Each row is where one point has got to under a steady rotation. How many ticks took it there?
The counts run from 0 to 176.
[ -5 -69  12 -13  -9   8 -23  11  45   6 -28 -16 -20  -1 -27 -13  27   0
  -6  -4  24  15  -2 -18 -35   9 -17  14 -11 -12  19  31  -1 -26 -29 -23
  22  -1  22  11  32   1  15] => 34
[ -2 -49  36   9 -12  30   0 -17  28  13 -14  14 -20 -22 -27 -23   7  43
  25 -32  -4  39 -40 -27   2  18 -30 -17   1 -16   0   5   1   7 -17 -37
  25  -7  -1  -9   0  14  -8] => 159
[ 17 -18  -5  21  -2  23   7  -7  35  35 -11 -20  -1  51  -2 -23  -8   1
   4 -16 -17   4  -8  30  25   7  -3 -35   0 -46 -16  -8  -2 -45   5 -40
  44 -14 -17  -9   2   4  29] => 72
[ 20 -17  -1 -22  22  21   0 -25 -26   0 -19   2   2  19  -4  24   8   7
  28 -17  24   2 -20 -25  20  52   1  16 -16 -32  37  -2  25 -20   3 -24
  -5  -5  14   3  18  32  56] => 136
[  8  -2   1  15 -14  -4  20 -17 -15  -5  -3 -17   0  -7  21  -4 -16  -5
  50 -13  10   5 -36  10  19  23   7 -49 -27 -34   8 -18 -39   9 -12 -32
  10  -3   6   4 -50   4  42] => 55
[-28 -65  21 -23 -15   6 -25  -3  22  18 -46   0 -18 -13   1  -8  37 -24
   5  13  13  -1  -5   6 -17 -10  27  15 -11 -50  -6  21  16  16   1 -29
  13  18   5  20  17  13  -8] => 111
[ 12 -36  35   7  -8   8 -10   3  29   9   0  20 -31  -5 -18 -31   9  32
  18 -26   4 -19   0  22 -23  13 -27 -24   7 -30  17  -6 -43 -28 -11   4
  43  15  19 -21  11   1  44] => 162
[ -1 -37  25  48 -21  -5   5  16  29  10 -16 -18 -20 -38  -9 -38  -7  16
  -5 -12  23  35   9  22  14 -11  39  -8  -1 -43 -14  -9  -3 -25  24 -16
  31  18  -8 -10  12 -12  13] => 79
[ 18 -71   5   0  21  -1  -8 -15   4  25 -25  10   6  21 -12 -20  10 -21
  22   0 -43  46 -32 -44  12  25  -2   1 -20 -27   7  25   4   5   2 -28
   8 -13  25  -8   7  24  16] => 27
[  2   4  10  19 -27  -3  16  -6   6 -17 -12  -6   3  18  -4 -11 -25   2
  30 -22  19 -16 -41   4  17  38 -14 -43 -23 -33  21  -9 -40 -18 -10 -25
 -10  -9   4   9 -36  16  45] => 54
[  1 -32   9 -17  -6 -13  -3 -26  -1  13  -6   8  25  -1   1   6  22 -22
  25 -22  12  36 -52 -27  32  13  -9 -38 -29 -52  30  -6 -12  -9  -4 -35
  15  34  20  -9  16   8 -14] => 146
[ 27 -38  14  34   6  -8 -20   1  -2  13 -30   6 -37 -41   2 -34  13  24
  13 -22  51  16   3 -19 -21  13   9  16   5  -1  18  38 -12  -1 -15 -18
  -1  -9  25   1  -5  32  40] => 171
[-31 -51  37 -19 -23  40 -12  21  37   0 -15 -10   4   8 -19 -12 -13 -20
  -1  11 -25  -3 -28  26  11   9   2 -32 -23 -51  -9  -3   5 -17  11 -24
  13  -3  19  17   6   8  -9] => 114
[-12 -39  15   9  19  16  -8  11   6  20 -38 -38  -4  24 -30 -15   4   1
   4 -22 -18  23  26  -3 -13  11 -11  -1  -5 -50  -1  27 -25 -23 -20   2
  31  17  34 -13  16  16  30] => 30
[ 33 -35  19  13 -17  31 -10  -1  46   4 -30   5 -21   9 -25  -5 -22  13
 -35 -20  16  29  -8  13  28  24  15   4   6 -26  -6  11   0 -37  31 -38
  19  -5 -19  -7  25   4  24] => 77
[ 28 -44  16   8  -3 -14 -16 -20  -4  41 -30   5  10  24  18 -12   9 -33
  23   6  -9  -8 -18   3  42  -2  16  -6 -11 -41 -13  11   3  -6   6 -25
 -24  -6  24   9  -5  58  -1] => 104
[-16 -24  12  13   0 -24  -3 -13 -17   6 -37  -9 -21  -7  27 -35  20   3
  47   4  33 -18  -8   8  -2  -5  20 -30   2 -45 -17   8  20 -29 -22 -18
 -14  12  16  15 -15  44 -21] => 98
[ 36  -4  -5 -13 -16  19   4 -31  -4  -2 -40   1 -21  36   9  17 -17  -9
   5 -20  13  -7 -22  -2  11  36  21 -23 -26 -34  21  16 -23  -2  -6 -45
  -8   1 -10  -7 -15   2  54] => 59
[  4  -6  -5  16 -12  -3 -31 -28  33  30 -21  15  15  -3   8 -20  17 -12
  -1 -29  14  13 -41  -5  27   7   2 -40 -13 -44   4   2 -10  -4  10 -59
  38   3  -3 -12 -13  -2  -3] => 68
[  7 -35   9  -8   3  27  21 -25  10  13 -11 -14  -3  48 -16   7  -6  -1
  26 -25 -38  25 -27  -1  21  17 -14 -35 -21 -57   0 -23 -19 -28 -13 -16
  20  16   1 -17  16   5  20] => 150
[  6 -54  21 -12  -6 -16 -10  11  32  20   2 -19  -2  -7 -17   2  32  15
  33 -19  24  17 -14 -10   2  20 -44  15  13  -3  -3  -6  -8  -8 -32 -15
  44 -21  25  16  -6  35  25] => 39
[  4 -61  12 -13   0  -8  23   3 -11  -1 -48   6 -23  32   1 -19  16 -38
   6  10 -19   9  -2   0  -3  11  42  24  -5 -45 -28  10  13  11  -5 -23
   3   0  -1  13  -1  27   8] => 106
[  6 -23 -13  47  -7  -1  15 -23   8  38 -37 -30  -3  15   1 -10   0 -13
  10 -32  40  12   0 -14   0 -17  32 -36 -24 -40  15  31  -2   5 -20 -38
 -11 -16  -1 -15  -6  29  19] => 62
[ -2  -4   2  31 -12   1 -22  -8  27  35 -28   6  20   7  -2 -14   7  -7
   1 -41  30 -14 -28  16  15   6  -3 -52  -5 -57   8  18 -19 -19  -3 -47
  35   9  -1 -18  -3  10   3] => 67
[ -3  -5  -5  25 -21  -2   5  10  11  12 -41   2   8   4  -1 -12  13 -12
 -14 -40  47 -14 -10  17 -15  13  11 -36   3 -63  -3  24 -30 -27 -16 -33
  35  17  -3 -23   1   1   8] => 66
[ -7 -33  22  57 -13  -8  -2   6  39  26 -13 -11 -16 -39  -6 -45  11  32
   7 -19  32  20   5   5  18 -13  10   3  15 -37 -12  -9  22 -20  13 -23
  23  -9  -8  -1   7  19   0] => 80
[ 20 -39  17  10  -1 -33 -10 -13 -23  -2 -43  17 -42 -34  16 -13  15  14
  18  -9  44   4  16  -2   7  12  46  30  11 -27  -1  19  21 -14   8 -12
 -15  22   5   6  -9  32  12] => 93
[ 41 -17  24  22  11  34 -10   0   3   7 -15 -21 -34   3 -13 -19 -45  32
  12 -18 -15  20 -13  16   4  29  -2 -18   1  -9  -2  20 -28 -34 -11 -12
   8 -20  20 -11 -13  22  49] => 168
[ 40 -50  20  -4  -9 -29  21   5   1 -13 -18   7 -52 -10  21 -30   0  16
  27  18  17  10   0  17   2  14  35   6   4  -9  -8 -18  24 -42  10 -10
   4 -18 -14  14   3   8  45] => 88
[-12 -21  23   0 -12  15   8  30  -4 -15   9   7  14   6 -23 -14  -7   8
  30 -12  25 -22 -28  -4  11  56 -11 -14  -5 -24  40 -19  16 -52   7 -10
 -15 -25  16   6   6  44  38] => 131
[-13 -36  44  -7  -2   2   0  -4   5  25   2   5  -5 -28  13   5  17  20
  50 -11  29 -23  -3  34  23  10 -12 -18 -11 -33  34 -23  -1 -52   8   7
  -1  29  -2  -5  18  29   8] => 7
[-13 -29   5 -30  -7  10  29  -6 -29 -27 -39 -20  -3  -5  -8  16   7  -5
   8 -15  36  48 -41 -28  -9  33  21 -14 -18 -33  11   6  18 -21 -27 -33
   1   6   1  -5  23   6  -5] => 142
[ -6 -13  13   0  -1  -1  -8 -17   0  16 -19   2  27  13  -6  13  11  -8
  19 -36  23  11 -40  -9  30  15 -22 -43 -21 -56  27  -7 -18 -27 -12 -19
   7  29  21 -21  16  20 -11] => 145
[ 36 -39  19  23   8  17  13   7   3   8 -15 -13 -41  18 -18 -35 -12  37
  22 -20  -4   3   1   8 -22  21  -4  -4  10  -4   2  16 -18 -33 -18 -10
   5 -33   8 -13   4  21  60] => 167
[  2 -47  31  -7  15   5  10 -25 -47   4 -26   5 -19 -36  13  18  -5  13
  42  -8  -6  27 -19  -2  22  31  33  -5 -19 -39   5  10  -1  17  10  -2
 -15  27  -6 -30  -4  26  10] => 14
[ 10 -33  15  14 -16  15 -10 -34  28   2 -13 -42 -32  -6 -15   4 -10  25
  39  -4   8  36 -10 -23  20  16  -6  20 -27   1  17  -5   2   9  -2 -32
 -13 -16  14  33 -16  23  47] => 45
[-13 -16   7  33  -2 -13  -5  12 -10   3 -17 -27 -22 -25  12 -60   1   3
  35 -10  35  17 -15  12 -18   8   8 -28 -12 -23   9   7 -24 -29 -23 -19
   8  21  43  18 -26   9  24] => 175
[-23 -30  21   6   3  29  -9   2  -4  18 -57 -16  -2  39 -27   0   0 -13
  -1 -18 -17 -13  18  22  18  13  13  -2   6 -68 -31  21  -5  -5  -2 -11
   2  27   7   1   2  42  -2] => 108
[ 37 -58  11   7  -1  -3  15   1   8   4  -2  -1 -50   1   2 -34   7  23
  37  -4   0  16  -6   4 -37  13   3   0  -3   3   7   5  -6 -12 -20 -20
  18 -31   7  -3   2   8  61] => 166
[ 34 -36  15  18  -3 -12  20  16  -5  -6 -28  -5 -42  15   2 -28 -10  26
  24   4  23  -8  16  32  13  18  22  13  14 -15 -12  -5  17 -59  -1  -2
  -7 -18 -15   6   5  26  47] => 89
[-13 -15  20  -6  15  -2  16  11 -38  -9   8 -23  17 -24  12   4   1  -7
  52   0   9  19 -27   9  19  40  20 -28 -20 -46  18 -32  -2 -17   5  -7
  21   0  31  -5  -9  22  45] => 133
[-25 -47  27   1  -3  37  -7  -5  19   1  -5 -20 -17 -24 -17  -3   1  15
  33  10 -20  23  -2  -9  20  25  29  18 -14 -20  20  -7  43  26  32 -29
   3 -27  10  21   0  35  42] => 123
[ -8 -54  19   1  20   0   7 -13 -19  -1 -47  27 -29   1  -9  -2  18  15
  28 -23  21  -9  10 -21 -25  33  17  12  -9 -38  38  30   4 -10  -7   0
 -27  27  -5 -10  18  25  13] => 16
[ 38 -13  29  11   4   2  -9 -16 -28   5 -36 -14 -25 -22  13   0 -34  24
  23   1   9  22 -10  29  51  20  34 -10   7 -32 -22  -1  -4 -29  22  -8
  -8  10   8   0 -23  34  18] => 91
[  8 -61  21 -26  11 -13   1  18 -17   7 -17   4  -1   9  13  -3  10 -29
  11   2 -16   0 -20  11 -19  30   7 -39 -21 -42  13  27 -37 -28 -16  -5
  31  13  34 -30  16   5  20] => 24
[ 28 -22  -5  11  -3  18  -4 -20  23  38  -7 -29  -2  10  10  -4 -12   1
   3  -7 -18  29 -21  28  32   4  14 -35  -3 -46 -24  -7  -6 -20  11 -40
  57 -10 -14 -14  -8  -4  23] => 73
[ -6 -50  21  -3 -15  17 -26  19  53  -1 -28 -18  -7  18 -46 -17   4   3
  -9 -12   9   5 -10  -3 -14  16 -35  -5 -12 -13  18  21  -9 -48 -22 -20
  11  -6  26  16  21  11  18] => 35
[ 19 -59  14  10  25 -17 -17 -14   5  52 -16  12  27  20  -4 -18  15 -22
  29 -13 -20  18 -12 -27   9   9 -13 -10 -13 -32  23  25  -9  -7  -9 -12
   5  -8  34 -21   8  45   9] => 26
